In the rows, zero is written as 128.
The rows below come in pairs that one turn or mirror swaps. Which row does each named row swap with?
The rows were stretched afterwards, more along some directions than others.
poful: [114 146 141 140  78 116 142 105 120 121 136 145 136 142 131 113 128 141
 120 127 127 122 150 153 130 144 154 117 124 153 130 135 152 146 105]
sopiz: [137 127 125 125 113 127 129  94  90 122 124 143 149 157 105 111 126 133
 138 130 112 131 142 144 132 142 117 146 181 120 141  87 104 107 144]
Rin: [143 139 106 144 129 118 102 113 103 148 127 136 179 139 124 123 151 145
 109  91 116 127 150  98 111 152 120 129 136 123 127 143 161 131 119]
nevub: [141 127 129 152 100 113 111 112 113 158 130 144 189 112 134 119 184 118
 104 133 127  99 101 110 132 151 106 127 127 114  96 143 148 132 133]
Zivit: [156 133 125 157 125 118 156  96 135 134 137 155 118 162 131 114 145 154
 143 124 126 113 156 155 113 138 132 111 127 138 148 142 157 113 100]
Vizo: [ 96 117 118 151 129 113 114 131 109 128 125 138 162 117 127 131 157 122
 119  98 127 102 154 110 153 152 146 148 113 139  89 155 160 125 117]
sen: [153 125 117 159 149 126 119  97 129 108 127 133 134 147 111 137 119 128
 170 139 120 112 160 146  97 117 108 142 145 144 115 104  93 114 123]
gep: [124 114 105 113 126 137 135 110 109 136 118 160 102 126 107 113 124 100
 127 132 137 116 109 104 157 117 151 141 141 141 122 111 138 133 131]
nutif: [128 122 138 125 108 148 111 108  84 128 121 138 151 160 129 148 163  90
 109 137 113 108 135  87  92 142 128 137 178 133 137 138 120 139 131]
lod: [138 127 110 130 122 147 113 110 103 129 144 122 180 118 155 129 150 138
 140 141 109 128 142 142  85 160 131 121 132 127 115 132 120 140 105]
pagub: [152 159 146 147 129 119 153 121 108 161 129 151 143 136 133 137 173 136
 114 110 144 145 137 109 106 155 109 121 139 137 143 160 127 118 125]
fira: [113 128 123 148 112 132 115 116  92 141 102 151 155 149 114 113 138  99
 136 143 120  98 155  88 159 125 119 134 160 131 130 101 147 134 125]
Gamel: [102 143 137 126 118 132 118 135 108 110 133 138 151 178 113 131 146 115
 158 121 133 122 145 107 139 145 121 146 153 102 106 134 133 114 166]
nake: [122 127 143  96 127 123 151 105  98 144 120 139 118 149 101  84 110 130
 122 138 123 124 125 130 183 123 136 132 153  96 153 101 128 124 134]
pobev: [111 139 174 138 112 115 122 133 102 140 128 135 129 147 102 104 134  74
 134 151 144 104 153 131 171 131 127 135 144 117 131 118 114 155 120]
zom: [119 152 126 134 137 137 131 118 120 152 141 142 117 142 148 130 162 109
 107 131 142 136 127 146 143 132 139 147 143 127 135 134 136 114 127]
susig: [129 146 157 148 123 134 138 109  95 149 134 150 120 149 123 115 142  97
 118 105 159 155 134 131 148 141 148 132 152 136 140 128 152 123 150]
Zagu: [120 145 125 151 131 147 130 120 101 134 107 140 163 144 114 135 118  97
 126 141 129 126 137 112 141 141 139 135 157 157 117  94 121 149 136]
gif: [127 146 147 138 129 125 118 137 136 129 138 141 171 138 150 132 164 118
 154 146 136 119 130 139 143 131 104 128 111 129 100 126 129 148 125]
boru: [ 98 142 148 157  96 135 139 113 109 124 139 150 108 163 109 110 109 107
 119 129 116 130 155 115 138 162 152 130 176 157 115 108 136 138 122]
mused: [145 160 141 163 131 120 112 121  88 137 179 155 139 178 102 115 151  99
 121 125 127 156 167 132  94 151 148 147 133 108 136 120 147 110 136]
nafo: [133 108 129 130 125 138  95 102 112 113 123 131 160 155 119 136 120 103
 149 157  91  79 125 121  96 142 110 132 152 129 111 100 116 143 134]
tinot: [146 155 118 128 143 156 116 117 101 121 127 124 139 148 127 151 143 103
 123 141 122 128 108 119  97 119 124 154 159 133 132 120 110 130 152]
vuva: [124 119 114 127 123 137 106  96 105 112 107 129 182 153 105 116 116 144
 151 141  94 126 124 133 133 157 110 138 162 124 131 111 127 136 124]
Nuli: [145 129 111 158 115 117 148 100  95 137 130 135 137 139 105 151 133 121
 123 114 134 114 163 140 128 114 144 137 135 166 117 102 113 111 121]
mura: [129 116 125 139 145 134 136  96 132 141 133 161 148 159 146 101 174 139
 155 112 129 132 135 140 121 141 144 137 146 125 128 158 173 115 118]
dut: [145 156 113 122 147 124 109 135 123 119 126 148 168 155 145 153 141 121
 135 114 112 130 141 127 110 134 112 157 128 156 118 159 126 153 117]
gam: [107 147 141 156 120 147 163 110 112 122 112 135 117 167 139 136 121 125
 125 153 125 119 161 148 136 156 134 117 162 172 141 111 121 121  94]
siveg: [133 126 146 163 112 145 124 106 101 126 149 102 134 137 132 118 127 115
 130 155 118 136 127 116  86 165 150 129 165 140 116 110 113 142  97]
reku: [101 109 133 157  93 123 116 124 107 125 157 111 141 141 132 107 155  94
 130 157 150  77 126 141 157 148 145 140 134 110  77 105 133 111 127]
bofi: [115 147 136 125 102 111 124 138  94 135 160 137 126 141 125 112 139 121
 118 123 146 130 136 140 174 130 147 147 107 119 118 112 131 137 103]
kudi: [145 140 113 128  99 135 119 113 128 123 157 145 150 125 104 121 168 102
 105 133 128 120 147 129 105 128 161 126 118 101 119 149 160 130 145]
Peko: [128 143 121 118 138 145 111 133 126 109 155 115 166 146 139 128 142 116
 149 149 121 136 156 133  86 132 152 156 155 138 102 132 100 151  90]
gadi: [157 161 129 136 154 147 119 130 107 123 115 138 156 139 111 147 126 113
 115 131 141 136 139 115  92 125 122 153 145 152 145 116  99 141 136]
sar: [137 159 119 169  79 121 118 124 100 117 143 120 153 156 113 125 134 153
 115 142 106 118 148 127 110 147 131 119 132 126 120 128 135 127 131]
seb: [135 122 118 143 131 150 128  93 141 112 128 141 145 133 102 109 135  96
 146 143 115 112 155 139  96 131 147 132 159 146  94 125 127 137 127]
tavip: [110 105 127 135 129 122 117  96 107 136 112 127 127 141 126  91 155 127
 125 139 116  79 135  98 151 126 109 139 167 123 118 114 131 142  81]
Latu: [109 131 153 142 138 126 130 104  97 144 104 142 144 142 132 122 117 105
 138 113 133 127 128 121 163 142 106 150 172 130 130  86 114 122 147]
fuv: [144 114 125 142 108  98 127 109 121 151 171 131 132 127 113 111 153 103
  96 126 113 120 139 136 140 142 173 130 114 136 125 149 154 142  84]
Devu: [114 133 115 107 139 158 126 115 110 138 119 148 160 117 126 121 147 111
  93 126 115 104 152 114 113 138 149 145 157 145 129 136 135 153 109]
rer: [159 136 137 129 124 146 122 100 124 124 124 130 101 149 102 131 139 115
 141 155 123 131 115 131  91 123 128 120 133 138 147 137 122 139 143]
zil: [109 117 101 116 106 147 121 107 114 102 113 106 169 119 138 131 127 124
 130 158 115 100 131 137 122 123 147 140 146 168 119 112 109 168  71]
Vegat: [126 112 140 148 104 104 122 108 145 123 156 123 145 152  98 102 161  87
 128 144 109 108 152 127 132 143 155 119 121 102 130 138 151 150  97]
kuvul: [136 125 147 117 121 112 129 124 101 130 113 146  87 171  98 119 104 113
 156 135 138  97 125 121 152 112 101 134 120 148 140 106 132 150 136]
Zunil: [166 123 119 133 131 100 140 101 131 146 129 133 134 127 124 137 151 133
 117 115 121 131 137 139 133 125 125 115 115 132 147 151 138 115 135]
nuler: [138 137 143 153 156 106 121  93 129 146 125 151 127 167 110  97 141 136
 138 112 117 145 152 118 120 139 127 137 134 109 147 137 154 125  98]
Peb: [133 132 126 135 122 145 128  94 106 136 144 137 114 149 116  91 126 130
 122 122 107 133 146 121  92 143 171 144 171 141 114 138 138 141  87]
Nede: [ 83 125 140 116 109 154 104 121  95 128 138 132 156 145 166 105 141 120
 139 149 106 112 153 153 119 163 138 146 171 151 118 132 135 153  79]
rutip: [115 118 146 164 149 106 118 116 132 135 135 136 150 141 110 114 140  99
 163 120 132  98 141 100 143 140 114 148 121 107  85 109 130 119 115]
Vanis: [125 118 113 176 128 140 130 106 120 129  95 125 181 120 125 120 153 118
 128 142 138  96 142 118 117 143 123 108 118 144 127 125 150 139 106]
tul: [150 126 125 142  97 137 101 105 105 119 156 130 162 133 130 141 138 136
 134 134  96 107 137 137  63 158 133 128 142 138 115 144 109 144 117]
Zif: [117 137 152 163 163 123 126 100 127 149 104 126 185 173 137 131 159 122
 140 128 102 136 137 108 111 154 122 136 148 132 122 130 151 139 108]
zon: [135 135 125 140  95 100 139 119 129 128 172 123 120 159 114  99 155 120
 134 143 108 127 155 134 139 135 153 112 109  92 128 128 155 133 103]
fip: [125 154 126 155 126 137 107 133 125 129 134 157 146 133 126 142 156  89
 139 140 133 111 122 129 114 134 130 143 117 145 106 173 134 153 127]
Zibus: [119 142 156 153 115 107 127 123 109 132 101 136 122 165 112 129 145 118
 116 152 110  92 156  97 138 146  85 114 154 120 132  94 122 122 122]
noko: [162 109 135 153 159 132 111 114 107 142 145 147 168 148 113 122 164 102
 172 135 128 110 145 105  93 108 114 139 131 133 116 124 145 142 131]
pifas: [127 112 141 132 101 109 135 116 133 127 164 132 120 168 136 103 134 130
 163 142 102 115 129 163 145 138 136 120 112 118 119 136 150 149  77]
Fet: [152 147 113 115 117 141 118 109  98 133 126 144 134 131 117 118 113 144
 133 152 117 137 113 141 106 142 130 135 155 147 129 143 116 122 136]
Luzu: [126 116  95 122 137 134 107 122 124 122 137 160 157 139 113 106 124 111
 157 134 111 114 133 120 150 123 134 144 123 120 108 106 163 142 119]
pemut: [107 110 143 119 117 137 122 124 107 121 118 123 141 161 104 140 135  75
 145 155 105  96 127 106 156 130 142 140 147 115 101 108 124 140 151]
Tefit: [138 156 156 151 119 115 113 130 127 160 174 139 137 140 131 119 172 125
 121 144 136 135 154 137 125 154 121 129 131 108  97 141 123 112 113]
sidu: [147 144 152 129 129 128 132 128 110 160 170 136 119 140 142  93 130 138
 123 164 122 138 148 163 126 156 137 122 134 124 140 104 134 132  98]
sukis: [100 146 130 169 110 119 118  98 115 112 134 162 138 146 127 115 144 119
 120 111 130 105 168 148 132 170 122 137 147 127  99 127 139  99 144]
palaz: [132 125 111 132 143 127 112  96 100 111 101 116 126 175 126 143 102 131
 140 132  93 121 115 107 106 144 109 141 158 121 148 100 109 114 128]
bape: [140 147 141 142 116 116 147 120 103 167 145 144 152 120 129 144 167  97
  76 111 114 156 138 124 136 166 170 134 126 140 126 165 137 133 111]
keve: [114 154 144 169 123 131 128 123  98 154 135 134 147 128 133 118 147 105
 108 152 131 123 154 140 127 170 143 134 131 140 134 126 140 115 129]
gaf: [142 163 128 134 130 135 141 131 113 162 136 145 139 144 124 125 155 118
  94 140 130 131 140 121 133 126 159 128 131 141 137 137 149 150 118]
pab: [102 130 118 113 115 131 131 108  91 131  93 158 180 132 101 125 122 138
 114 100 103 124 133 110 173 142 134 143 140 145 132 142 158 147 127]
kema: [ 98  93 131 156 102 139 135  81 104 125 116 123 137 127 127  82 108 135
 151 137 117  97 143 137 144 150 141 131 154 155 111 101 147 134  85]
Silaf: [148 141 145 132 110 114 139 115 126 142 145 166 115 140  98 106 138 125
 146 120 145 132 138 122 109 121 137 120 113 138 125 142 151 144 130]
munof: [147 146 130 140 129 122 124 105 113 107 134 133 146 158 118 132 126 115
 132  94 108 152 164 120 108 137 157 152 156 130 136 139 118 132 117]
nebi: [122 124 145 149  97 107 132 111  97 123 152 136 143 137  95 140 152  76
 101 109 123 120 138 114 123 154 162 148 126 132 123 152 138 124 160]
Sesu: [128 157 147 105 133 131 127 129 117 144 145 142 146 143 144 113 146 116
 104 143 117 148 149 135 137 153 149 144 168 111 128 127 118 130 132]
Moba: [129 146  92 142 138 161 141 102 123 127 129 161 150 130 152 135 136 131
 126 129 131 158 120 149 124 152 146 130 155 159 116 150 126 112 118]
Muno: [118 143 104 147  98 145 125  91 121 115 133 138 157 135 136 110 138 135
 111 146 100 115 160 156 107 155 138 132 152 137 120 124 139 118  97]
Gusud: [129 108 113 110 114 129 114 113 119 120 146 130 184 115 131 126 134 122
 148 137 102 115 125 180 133 147 127 136 107 127 109 136 122 150 103]
Sal: [146 155 148 152 124 129 122 131 121 127 129 164 113 173  95 124 126 120
 143 119 149 141 130 103 126 116 130 135 131 146 132 135 154 141 159]
Fol: [102 114 131 133  92 111 137 111 113 122 132 157 131 131 109 102 129  97
 145 122 116  87 156 144 155 128 133 136 125 150 121 118 154 143 113]
dafod: [155 141 130 182 134 122 128 114 133 122 133 105 114 169 123 140 130 133
 152 158 116  88 139 120  73 143  89 108 134 140 122  98 120 115 135]
Robi: [131 114 118 125 145 129 140 104 132 127 105 147 126 147 114  94 125 104
 160 144 137 107 136 122 147 115 141 129 145 133 131 131 149 126 109]

tinot pairs with susig
Zibus pairs with Vizo
poful pairs with zil
boru pairs with Devu
sar pairs with Vanis
sidu pairs with Luzu
Silaf pairs with Peko
pifas pairs with Gusud
bape pairs with pemut
Gamel pairs with pagub
lod pairs with zon

